The rows below come in pairs that one turn or mirror swaps. Which row does each named row swap with?
The rows were stretched afterwards, more along some directions than others.
q647: [ 150,  -22, -119,  -59, -161,  154,  188,   33,  172,   65,   45,  154,
   11,  414, -212, -451,  218,  159,   68]
q410: [  47,  174, -114, -154,   41,  241,    9,    2,   51,   99,  -63,   67,
  201,  372, -116, -254,  226,  118,  -68]
q415: [ 182,  176,   67,  -86, -112,   41,  -51,  288,   47, -137,  -16,   86,
   83,  159, -220, -301,  119,   45, -189]
q591: [ 171,  199, -171,  -95, -210,  261,   69,   44,  104,   96,   38,  181,
  -31,  217,  -56, -246,  243,  115, -148]
q214: [ 156,  182, -141, -223, -221,  154,  -40,  120,  136,   63,  -72,  149,
   -5,   10, -135, -214,  103,  107, -162]
q757: [-171,  104, -193,    5,   81,  100,  -47,  -11,   84,   15,  -89,  122,
  -72,   22,  -77, -407,   36,  124,   72]
q418: [ 223,   30, -132, -227, -153,  -14,  -66,  149,   68,   58,   35,  215,
  254,   82, -186, -302,  127,  207, -176]
q298: [ -29,   44,  -39,   80,  -98,    8,  -70,    8,  253,  -79,  -35,   86,
  -41,  129,  -20, -436,  -63,   24,   74]
q253: [  62,   74,   54,  -52,  -66,  219,  186,  152,  243, -123,   22,  129,
    4,  -91, -195, -211,   62,  218, -114]
q627: [ 117,   12,   64,   53,   22,   56,  -94,  121, -136,  -53,  -47,  159,
  -30, -180,  -52, -205,  -83,  271, -188]
q971: [ 280,   25,  -47, -324, -178,   58,   -2,   74,  226,   98,  -44,   60,
   43,  404,  -34, -449,  270,  106,  -16]
q116: [  59,   95,   89,  -63, -144,  -63, -212,  159,  150,  -85,  -26,  -60,
  102,  143,  -17, -246,   57,   -6,  -21]
q64: [ -65,  119,  -55,  119,  -28,   99,   99,  128,  262,  -88,   22,  145,
 -103, -152, -251, -368,   42,  378,  -97]
q155: [  62,  127,  -37,  133,  -13,  195,  -80,    2,  258,   50, -104,   25,
 -167,   36,   25, -207,  162,   92,  -93]
q875: [ -46,  294,  107, -117,  -21,   16,   62,   58,  227,  -18, -112,  -84,
  -34,  -44, -193,  -78,  132,  274, -165]
q480: [-230,   68,   33,  107,   15,   83,  -44,   64,   33, -190,   -8,   26,
 -131,   63,  -80, -271,   57,  -38,   57]
q519: [ 107,   88,   22,   44,  104,  338,  -16,   37,   91,  -76,   17,   43,
 -167,  -47, -122, -395,  167,  264,  -64]
q144: [  63,    2,  -94, -228, -120,  -46, -116,   46,  105,    9, -151,  -74,
   75,  409,    7, -227,  164,  -51,  -27]
q254: [-160,  268,  -25,  159,  -82,  139,    1,   70,   21, -173,   67,   10,
 -147,   84, -148, -213,   82,   82,  -63]
q458: [  77,  123,  -97,   27,   19, -165,  -25,  -36,  127,  109, -107,  246,
  -20,    0,   17, -225,   49,  107, -146]
q836: [   5,   -2,  -41, -113, -182,   23,   80,  104,  184,   63,   86,  -29,
  124,  493, -152, -290,  233,  169,   79]
q69: [ -13,    9, -127, -126, -146, -161,   35,   -9,   25,   73,    7,  110,
   61,  341,  -55, -179,   94, -116,   36]
q351: [ 159,  -62,   92,  106,  -39,   28,  150,   95,   -6,  -29,  -87,   -6,
   17,   18, -217, -239,  -87,  171, -106]
q905: [  80,   43, -149,   99,   38,  144,   15,  -20,  -46,  -63,  -13,  182,
   43,   21, -156, -263,  -50,   -3,  -62]
q937: [ 160,  101,   35, -151, -135,  255,  -29,  154,  128, -127,  171,  159,
   28,  332,  -97, -491,  351,  -16,   13]
q230: [  81,  158,  100, -170, -216,   26,  -56,  154,  316,   17,  -42,  -56,
   68,  338,   16, -223,  358,  128,  -61]
q226: [  97,   86,  -56, -271, -183,  -42,   69,   74,  183,  -38,  -43,   56,
  140,  411,  -89, -327,  110, -136,   33]
q120: [ 203,  -18, -238, -154, -160,  -27,  -21,   69,   90,   70,  -16,  204,
  348,  364,  -88, -364,  102,   94,  -32]
q744: [ -49,   72,   76,  139,   19,  110,   21,  123,  137, -107,   58,   29,
  -38, -103, -229, -270,   62,  449, -156]
q959: [ 108,   97, -166,  -57, -307,   -1,  -20,   88,  -58,   18,  -96,  125,
   83,  329, -121, -234,   33,   54, -140]
q768: [ 174,   76,   17, -143, -167,  207,  219,  150,  140, -127,   79,  158,
  -58,  154, -213, -334,   89,   93,  -94]
q180: [  28,  168,    9, -101,  -98,  146,  109,   64,  445,   37,  -24,  147,
 -109,  304,   -2, -272,  268,  -39,   -8]
q223: [  67,  154,   33, -301,  -24,  139,   26,   61,   89,   95, -202,  -76,
  100,  311,   23, -278,  208,  164, -108]
q341: [ -62,   50,  -25,  -44,  -13,  149,  -10,   93,  111, -178,   14,  -45,
  120,  227,  -96, -350,   92,  138,   48]
q176: [  85,  -53, -214,  -36,  -37,   36, -109,    7,   13,  -45,  134,  115,
  203,  458, -139, -455,  155, -103,  151]
q661: [  57,  112,   48,  124,  -96,  241,   -3,  180,   90, -127,  187,  160,
 -100,   63,  -69, -299,  182,  170, -115]
q980: [  45,   87,   18,  121,   27,  169,  123,   43,   68,   58, -112,  115,
  -70,  -34,  -48, -202,  107,  396, -180]
q877: [  99,    3,   26,  112,  -23,   19,  102,   75,  -12,   27, -151,  138,
  -52, -162,  -89, -198, -203,  279, -172]
q938: [ -46,  131,  -58,  146,   97,  268,  -45,   37,  -76, -149, -137,  -19,
 -159,  -50,  -85, -227,   -4,  222, -191]
q489: [ 187,   43,   85,   22, -130,  -67, -176,  181,   27, -148,   26,   16,
  130,  258,  -13, -413,   97, -106,  -51]
q707: [ -23,   -9,  -67,  189,  140,  -42,  -46,  102,   10,  -62,  -39,   96,
   36,  102, -232, -350,   17,   58,   20]
q504: [-168,  121,  -73, -134,  -12,  154,   64,  -17,  237,   34,   36,  -36,
  -36,  364,  -40, -340,  325,   23,  163]
q220: [ 315,  -89, -132, -133, -208,   77,   91,   82,   76,   36,  -27,  225,
  143,  143,  -75, -189,   -5,  106, -156]
q239: [ 287,  -17,    7, -260, -179,   95,   53,   55,    3,   58,  -92,  160,
  154,    6, -108, -193, -111,  117, -187]
q438: [ 187,   11,    1, -111, -218,  -98,  -30,  167,  202,   21,   45,  164,
   97,  164,  -93, -300,  127,  255, -185]
q166: [ -12,   91,   78,    8, -200,  -98,  -62,  149,  271,  -63,  -66,  -54,
  -98,  150,  -88, -264,   54,  216,    2]

Swapped with q180: q410
Swapped with q176: q768
Swapped with q418: q64
Swapped with q877: q116
Swapped with q744: q438
Swapped with q757: q214
Swapped with q226: q905

